The same turns and mirrors carry the whole set onto itself, and each row onto the other rows of its family. Which rows share a family with each named row? Give them in list order.
These 16 rows form 4 families of 4 rows each.
Mub: [-16 -13  -8  -9   3   3  15  -6 -11  -5 -11   8 -15   5   3]
mus: [  4   0   0   0   5  -5   5   5   3   3  -8  11  17   0 -11]
zaf: [ -3  -4  -7  -2 -14   0  13  -6  -7   1 -14   2  11  10   4]
liv: [ 6  2  0  0 11 -7  6  6  1  4 -6  9 16  3 -6]
gatas: [-17  -9 -12  -7   2  -4  14  -5  -9  -7 -13   4 -14   5   8]
refo: [-11  -6  -3  -7  23  -9  10   4  -1  -3  -6  12  -9  -5  -7]
Munal: [ -6 -11   0  -4  21  -4   9   4   0  -1  -8  19  -7  -7  -8]
lib: [ -5   1  -5  -2 -14  -1   9  -5 -11   2 -18  -2   5   7   3]
nav: [ -4   0  -8  -1 -12   4  12  -8  -9  -1 -15   5   7  13   3]
begeb: [  4   3  -5   2   4  -5  -1   7  -1   2 -12  10  16  -1  -8]
riz: [-5 -8 -9 -5 24 -4  7  3 -3 -1 -6 15 -4 -9 -5]
puraz: [  0  -1 -10   0 -10  -2  10  -2  -7   0 -13   1  10  13   8]
vaku: [  6   3   0   3   5  -3   6   2   3   2 -11  15  16   2  -8]
Porag: [-10  -9  -5  -7  21  -6   9   2   1  -3  -5  16  -5  -8 -10]
Sova: [-17 -14 -12  -9   1  -1  17  -9  -8  -6 -11   7 -12   1   5]
Zut: [-14 -11  -9  -9   7   0  17  -9 -13  -2 -12   3 -14  -2   7]

Same family as zaf: mus, Porag, Sova
Same family as liv: gatas, refo, puraz

The same turns and mirrors carry the whole set onto itself, and each row onto the other rows of its family. Which rows share a family with each named row? Give them in list order.
These 36 rows form 6 families of 6 rows each.
samu: [ -1  -3 -14  -5  -6  10  10  10   6   9   1]
fenur: [ 8  1  0  9  5  4 17  6 -4  0  0]
pez: [ 11  16 -17 -11   0  -2   7   8   5  10  -1]
Zase: [  2  -8   1   5 -12  -2   2  -3   8  -3 -10]
Digol: [ -7   6  -2   2  -8   0  10  -6   1  -3 -13]
nok: [ -7   4 -16  -9 -12   0  10   0  -1  -2  -9]
zibeb: [ 15   9   0  -2  -7  -8  -1 -10  11  -5  -4]
Nal: [10  5  1 -7 -1 -5 -3 -1 11 16  2]
zami: [  2  -1  -1   8  -9  -5   5   1   4  -1 -18]
gine: [ 5 -8 -4  8 -6  3 14  1 -9 -2  1]
Vavet: [11  5  1  5  8  1 14  4 -3  6  4]
Dore: [ 13  13 -15 -12  -1   3   7   3   9   7   7]
zoluv: [11  5  8 -2  6  6 -1  1  7  9 -4]
Duser: [  9  -3 -16 -14  -9   4   2   6   3 -10  -7]
Tari: [11  3  6  9  5 -2 12  1 -3  1 -1]
giz: [ 18   4  -8 -10  -3 -11   3  -3  -5   5   9]
dof: [ 12  -7 -13  -9  -9 -15   4   3  -3  -6  -3]
Bes: [ 5  2 -3 -3  4 16  7 10  4  7 -2]
baki: [  0   3 -16  -3  -3   6  13  14   2  10  -7]
zap: [13  0  6  5 -1 -8  5 -7 -5  6  3]
Lepu: [ 10  -3 -18  -7  -8  -1  13   4  -9  -3   7]
lita: [  4   1 -15  -1 -12   7  12   2   6 -12  -5]
Poko: [ 15  -3 -11 -13  -5 -17   2   3  -2   0   1]
zasa: [10 11 -1 -4  2 -9  0  2  7 17 -6]
gifik: [  0   8  -3  -7 -10 -12   0 -10   3  -1 -11]
kulu: [ 1 16  2 -5  0 -6  3 -8  4 11 -5]
Meti: [ -6  12 -11  -7  -2   7  14   2   0   9  -2]
lusi: [ 15   5 -13 -20  -2   0  -3   5   6   2   0]
sosiv: [10  1 -6 -2  2  2 12  4 -7 12 11]
tas: [ 13  -5  -6  -1 -11 -11   5  -6  -7  -9  -1]
Gadus: [  5  -3   5   4  -1  10   4   2   5  -3 -11]
mafur: [ 15   1  -5 -12  -8  -6  -6  -2   7  -8  -9]
riban: [  3   4 -17   0 -10   1  12   6   2  -8 -13]
Monut: [ 13  11  -2  -1  -6 -13   0  -5   7  -1 -13]
temun: [  1  14 -12 -17  -4  -5   4  -2   2  11  -1]
sev: [ 12  -5 -17 -13  -6 -11   7   8  -4  -1   2]

Same family as mafur: zoluv, Duser, Bes, lusi, Gadus
Same family as zami: pez, baki, zasa, riban, Monut
Same family as zibeb: samu, Zase, Nal, Dore, lita
Same family as dof: fenur, Vavet, Tari, Poko, sev
Same family as Meti: Digol, nok, gifik, kulu, temun

The same turns and mirrors carry the whole set onto itself, and each row onto the other rows of its family. Which rows share a family with each named row? Give them in list order.
These 36 rows form 9 families of 4 rows each.
zot: [ -1   7 -17   6  13 -14  -3  10  -2  -5  -3   3  -7  -4   6  -1 -10  -9
   2   0   3 -20  -4  -1   6  13  20 -13  -7  19 -13   4 -10  -6  -8]
tobal: [ -2   4  -4  14   5  -4 -12 -14   9   3   5   7   2  -8  -9  16 -16  -2
   1  -1  -4 -16   4  15   3   1   5 -14   1   5   7  18  -9   0  10]
Damik: [-14   2  -7  -9 -12  -6 -14   0  -6   0  -9  -4   2   4   0   7 -15   9
 -12 -14   1  -1   0  -3   6   7  10  -5  -5   5   2  12  -9   5   0]
zapo: [ -7   5 -21  -3  16 -15  12  11  -6   4  -7   8   3  -3   0   7  -9   1
   3  -5   6 -16  -4   0   8   7   2 -17  14   7 -12  -2  -8  -8  -5]
nobuz: [ -4  17 -11   1 -10   3   0   5  -2   1  -2   1 -10  -3   4   4  -9   3
   0   5   5  -3 -11   1  -5  23   0 -14  -2   1   3  22 -10  -1 -11]
pilor: [-18  -2 -20   9  -4  -5  -4   3   2   6   0  -1  12  -9 -10  14  -7   2
  -7  -7  10  -8  -2  15   3   6   7  -6   8  -6  -1  17  -6   2   5]
Mib: [-14   1 -11  11 -12  -9 -14  -4  10   8   6   0  -3   0  10   7 -11 -10
  -2  10   6 -18  -4  -3   0  19   6 -10  -5  -3  -3  17  -5  -8 -10]
taz: [ -8   8 -15  -8  -9  -4 -10   5 -12   2  -8  -4  -3   6   4   1 -18   9
  -5  -4  -1  -2  -2 -11  11  12   9 -15  -1  13  -3  12 -11   0  -7]
bufe: [-14   7 -22  12   1  -9   0   6 -11   1   1   1   4  -8   4  11  -6   1
  -4   0   8 -13  -7  -4   7  11   8 -13  13  -7  -6  10  -5  -5  -8]
Sof: [ -8  -3  -9  -7 -13  -8  -2  -3  12  13  -7  -4   1   8  -2   7 -13   1
  -4  -3  -1 -13  10  18  -9   3  -1  -2  -4  -1   0  10 -20   3  13]
sus: [ -4   9 -10  10   7 -11   8   0   9  10 -12   1 -11   7   7   4 -16 -13
  10   6   2 -14  -6  -3   8  17  16 -13   4 -11  -3   3  -7 -11  -7]
zez: [ -6   7  -7  -3  10 -22  -2  -2   4   8   3   8  -7   7  13   4 -13  -7
   7   7   3 -24  -1  -7   4  18   0 -17  -1   6 -12   4  -5 -12 -13]
Tuda: [ -4   2 -15 -12   1 -10  -4  12  -8   4 -16   3   1   9   3  -6 -22   5
   4  -5  -5  -4   3  -3  12   5   8 -11  -4  15 -10   8 -13   3  -2]
Feb: [-10   6  -5  -2  -3  -5 -14  -5  14   8   1  -7  13   1  -6  22  -5   4
  -6  -2   4 -10   3   8   2  -2   8  -9  -6   1   8  20 -10  -3   6]
tufiz: [ -3   6  -2  -4  17 -16  12  -6  18  14 -12   3  -9  10  -3   9 -15  -7
   8  -6   4 -13   0   6   4  11  11 -12   0  -5  -5  -3  -6 -10   2]
betu: [-13  -4  -5  -2 -12  -8 -10  -4  21  14  -2   3   6   1  -6   9 -12 -11
  -2  -1   5 -17   1  20  -4  17   1  -7  -4   6   6  19 -10   0   1]
rimon: [ -8  11 -10  13  -6  -2   1  -7  10  15  -7  -5  -7   5  -3   9 -15  -9
   3   5   4  -9  -6   8   6  22  16 -13   6 -12   7  17  -8  -4  -3]
Beda: [ -6   2  -1 -16  10 -20   2  -3  15  15  -6  11   2   8  -2   6 -14  -7
   8  -3   2 -23   4  16   0  16  -5 -14  -1  16  -3   6  -9  -3  -1]
situd: [  4   0  -6   5  15  -7  -2  -8  16   3  -1  12  -2  -7  -8  12 -17  -4
   4  -5  -4 -18   4  10   3  -5   2 -17   0  15   0   4 -11  -8   9]
mitu: [  1   3 -11 -14   2 -16  10   3   4  13 -12   3  -4  13   5   1 -16   2
   6   1  -5 -19  10  10  -3   5  -6 -11   1   9  -8   0 -21  -2   6]
ketus: [ -4   5   0 -11  13 -12   5   7  11   1  -8  10  -4   3   1   3 -10   2
   9  -7   3  -4   1  13  -8   4  -2   0 -15   0 -10   8  -7   1   4]
fis: [ -2   0  -6 -12  12 -14   0   8  20   7 -13   3  13   4  -3  13  -9  -3
   5  -4   0 -14   5   8   3 -10   4 -10  -6  11   0   5 -14  -7   7]
Nozu: [ -2  12 -14  -2  -5 -13   3  -2  -9   7  -2  -3 -11  11  16   3 -13   5
   1   8  -2 -19   4  -8   0  12  -1 -17   3   0  -9   3 -17  -7  -5]
par: [-10  11   2  -8  -4  -4  -3  -4   6   1  -1   2  -3  -1  -4  13  -5   7
  -4  -9   7  -1  -3  14 -10  15  -1  -3  -9  -4   5  19  -7   5   2]
ros: [ -8   8  -2  -1   4  -8   4 -13  18  19  -7  -3  -4   8 -14  14 -13  -4
   2  -6   6  -8   0  17   3  16  11 -12   2  -5   6  11  -7  -3   7]
lader: [  4  11 -13  -4  10 -14   3  13   2   4 -13   4   7   5  11   7 -11  -4
  11   9  -4 -20  -2  -8  10   1   5 -20   5  10  -1   6 -16 -10  -9]
munu: [  6   4  -8  11  12  -9   1  -2   6  -3  -6  14  -6  -9   6   8 -16  -9
   4   1  -7 -24  -2  -4   5   2   3 -20   7  11   2   1 -13 -10  -2]
Buge: [ -4   5  -6  -6  21 -19  -3   3   3  -1  -3   5  -1   0  -5   5 -10  -4
   2 -12   3 -19   3  16   4   8  16  -7 -11  21 -10   5  -8   2   4]
ves: [  0   8  -6  21   1  -5 -10  -8  -1  -3   0   9  -1 -10   5  12 -15  -7
   1   5  -7 -22  -3   2   7   8   7 -17   9   1  10  16 -11  -3  -2]
Zitum: [ -9   7  -5   0   2 -10 -11  -3   2  -1  -1  -1   4  -5 -10  11  -6  -4
  -8 -12   5 -17   0  22   1  17  18  -6  -6  16   6  18 -10   8   3]
fudi: [-11  -4  -6 -13  -2 -12  -9   8  -1   1 -16   2   6   7   0   1 -18   5
  -3 -14  -3  -2   5   5   7   1   8  -1  -8   8  -4   8 -11   8   5]
dusef: [ -5  17 -12   6  -5  -6 -12   0  -4   4   0  -6   7   1   7  16  -7   2
  -1  11   1 -14  -3  -8   9   8  10 -19   5   0   7  22 -11  -7  -9]
Kefaz: [-11  -3 -18  -6  11 -11   8   8   7  10  -7   6  11  -5 -14  10 -10   2
   1 -12   7 -11   2  19   3   2   1 -10   9   8  -7   5  -9  -1   8]
laz: [-11   5 -13   6 -20  -5  -8  -7   0   7   2  -9  -6   6   9  10 -10   4
  -9   5   1 -13   4   0  -6  10   3  -7  -2 -10  -1  13 -16  -2   2]
rit: [  2  10 -14  -2   6  -5   8  16   3   1  -9   8 -11   2  10  -6 -13  -2
  14   8   1  -5  -7  -1  -2  12   0 -11  -7   4 -12  10 -11  -4  -8]
Mena: [ -7   8 -16  11  -6  -4 -11   5  -3  -4  -1  -3  -3  -9   1   5  -8  -9
  -8  -1   5 -18  -8   5   3  21  22 -11  -3  14   2  17 -12   0  -9]

Same family as Nozu: Sof, mitu, laz
Same family as Feb: fis, lader, dusef
Same family as tobal: situd, munu, ves
Same family as rit: nobuz, ketus, par
Same family as tufiz: sus, rimon, ros
Same family as bufe: zapo, pilor, Kefaz
Same family as Mib: zez, betu, Beda

The same turns and mirrors carry the whole set onto itself, and each row onto the other rows of its family. Which rows share a family with each named row? Give them in list order.
These 32 rows form 4 families of 8 rows each.
nimed: [  1  -4  17   2  -1   6  -2   1  -4  -6  -3 -11  -6  11  17  -3 -14   7
  -1   3  -6   4 -17  11  -6   3   1  -2   6  -1   6]
Fel: [ -5  -4  23   0   0   8   1   5  -5  -5  -7  -7  -2  11  19  -4 -12   7
   0   4  -4   4 -18   8  -3   2   2  -8   2  -2   5]
felu: [  8   4   4  -5 -12   4 -10   6  16  -4  -2  -1   3  -4  -5 -13 -21 -14
  -5  10  -9  -1  -8   0  -4   3  12   2   1  14   3]
mato: [ -5   4  20  -9   0  14   1   3  -2  15 -11 -13   7   1   5   2  -4   1
 -20   6  -1 -14  -1   0   0   9  11  12  -5   3  -4]
Pulo: [  2   4   5  -6 -11   1  -6   7  13  -1  -7   0   7   0  -7 -16 -16 -12
  -7  12  -6  -4 -10  -4  -3   3   9  -2  -3  15   5]
Neso: [ -2   0  18  -6   5  14   2   3  -1  15  -9 -12   5   0   2   3  -1   5
 -20   8  -2 -13  -2  -2  -2  10  13  14  -6  -1  -2]
tul: [  5   1   8 -14  13  16  -5  11   3   3   6   4   6  10   6 -12 -23  -4
  -7   8 -12  11 -10   5  -6  14  18  -1  -6  -8 -13]
mife: [  1   3  11 -15  -5  20   1  -2  14  -7  -7  -1   8  -7   7  -2   0   9
  -8   9  -7  -3  -8  -9 -15  -7   3  -3  10  -2 -11]
tutib: [  5  -2   5 -16  13  10  -2   2  20   8 -14 -21   1  -4  10 -17 -10  -8
 -17   3 -16   7  -8  12   4   1  12   3  -7  -2   0]
Posuf: [  6  -3  13 -14   9  15  -5  13   2   7   7   3   1  12   5 -13 -15  -7
  -5  10  -8   9 -16   2  -8  13  18  -3  -1  -8 -14]
Mepu: [  4   7   9 -15  -4  20   0  -2  15  -4  -8  -3   6 -11   6  -3   2   8
  -8   7  -8  -2  -6  -8 -13  -5  10  -1  11  -7  -9]
vesam: [  5   3   5  -5  -9   1  -6   3  14  -5  -1   1   6   1  -8 -15 -14 -13
  -3  10 -12  -3 -12  -5   1   3  11   0  -4  15   6]
dakeb: [ -8  -4  22   3   1   7   0   4   0  -6  -4  -9  -1  10  18  -3 -17   8
  -3   7  -8   5 -16   7  -4   2   1  -5   5  -3   5]
bop: [  8   1   8 -17  -5  20  -3  -4  14  -7  -8   3   7 -11   5  -1   0  10
 -11  12  -4  -6  -5  -7  -9  -5  10  -3   4  -3  -8]
Vur: [ -6  -7  12   3   7  23  -1   3   8   3  -8  11  16   3  11   2   0  -9
  -3   2 -23  10  -6   0   1   2   0   8   1   5   6]
Vifu: [  5   5   8 -15  -5  17  -1  -1  14  -9 -11  -1   9 -13   6  -1  -3  11
  -9  14  -6  -2  -5  -7 -11  -7  12  -1   6   1  -8]
zeset: [  3   1  21  -5   5  16  -4   2  -2  14  -8 -13   4   0   3   4  -8   4
 -18   5  -2 -13   0   1  -1  11  14  18  -2   8  -5]
zug: [  0  -4   3 -18  16  12  -1   3  16   5 -16 -19   0  -3  14 -14  -7  -9
 -16   5 -15   5  -6  13   3  -4   9   3 -10   0  -2]
veseb: [  2   5   5 -16   9  23  -7  20   6 -13  -4  -2   5  -1  -6 -10  -6  12
  -3  -6 -18  -8  -5   9   2   0  11   5  -9   8   5]
Dop: [ -6  -9  13   2   7  21   3   2   4   1 -10  11  13   2  11   3   4 -10
  -4   5 -23   2  -3  -1   0  -1   0   9  -1   5   4]
Mupag: [  8   1   4 -13  13  26 -10  17   3  -9  -5  -3   3  -3  -6 -11  -7   7
   0  -8 -16  -2  -5  10  -2   3   9   9 -12   6   9]
dafe: [  0  -2  21   0   1  10  -2   3  -5  -2  -8 -15  -3   9  18  -6 -13   6
  -5   5  -7   6 -16  13  -7   4  -3  -3   5  -2   7]
Tav: [  2   3  20  -2   4  16   0   6  -5  16 -10 -11   3   1   5   1 -10   1
 -17   8   1 -11  -2   1  -6   9  16  15  -3   3  -6]
Poz: [  2   5  10 -13  10  24  -5  22   1 -12  -8  -2   6   0  -5 -14  -7   9
  -1  -7 -17  -7  -5   9   0   1   8   4 -11   3   9]
tulo: [ -3   0   8 -18  18  12  -3   7  14   7 -18 -23  -1  -6  12 -16  -6 -10
 -12   0 -14   7  -3  11   0   1  12   4  -2   0   0]
nufu: [  7   1   4 -13  16  24  -7  17   3 -10  -9   0   3  -1  -3 -15  -7   8
   1  -7 -17  -3  -6  12  -2   0  11   6  -8   9   6]
Kufir: [ -4   2   9 -16  17  14  -4   5  15   9 -13 -24  -2  -2  12 -15  -8 -10
 -16   1 -18   3  -5  11   3  -1   8   5  -3   1  -2]
Voru: [  4  -3  12 -15   6  14  -3  14   3   7   5   2   6  11   5 -13 -18 -11
  -6   5  -8  10 -14   3  -9  16  14   1   0  -9 -13]
segin: [ 10   5   3  -8 -12   4  -6   4  14  -1  -2  -1   6   0  -7 -16 -20 -15
  -8   8 -12  -4  -9  -1  -5   4   8   3   1  14   0]
Lutik: [ -1  -5  10   2   3  22   4   1   4  -3  -6  11  17   3  10   3  -2  -7
  -4   3 -24   6  -7   1   0   1  -3  10  -8   3   8]
fozu: [  7  -3  13 -18   8  17  -3   9   3   1   7   5   7  10   7 -12 -21  -8
  -9  11 -12   8 -11   2  -6  13  14  -2  -6  -8 -16]
Kizom: [ -5  -7  10   3   5  23   0  -2   8  -3  -6  11  14   3  13   3  -5  -7
  -4   2 -22   4  -4   2   4  -3  -3   6  -8   5   6]

Same family as zeset: nimed, Pulo, Mepu, Vur, zug, Poz, fozu
Same family as felu: Fel, mato, bop, Mupag, tulo, Voru, Kizom
Same family as tutib: tul, mife, vesam, veseb, Dop, dafe, Tav

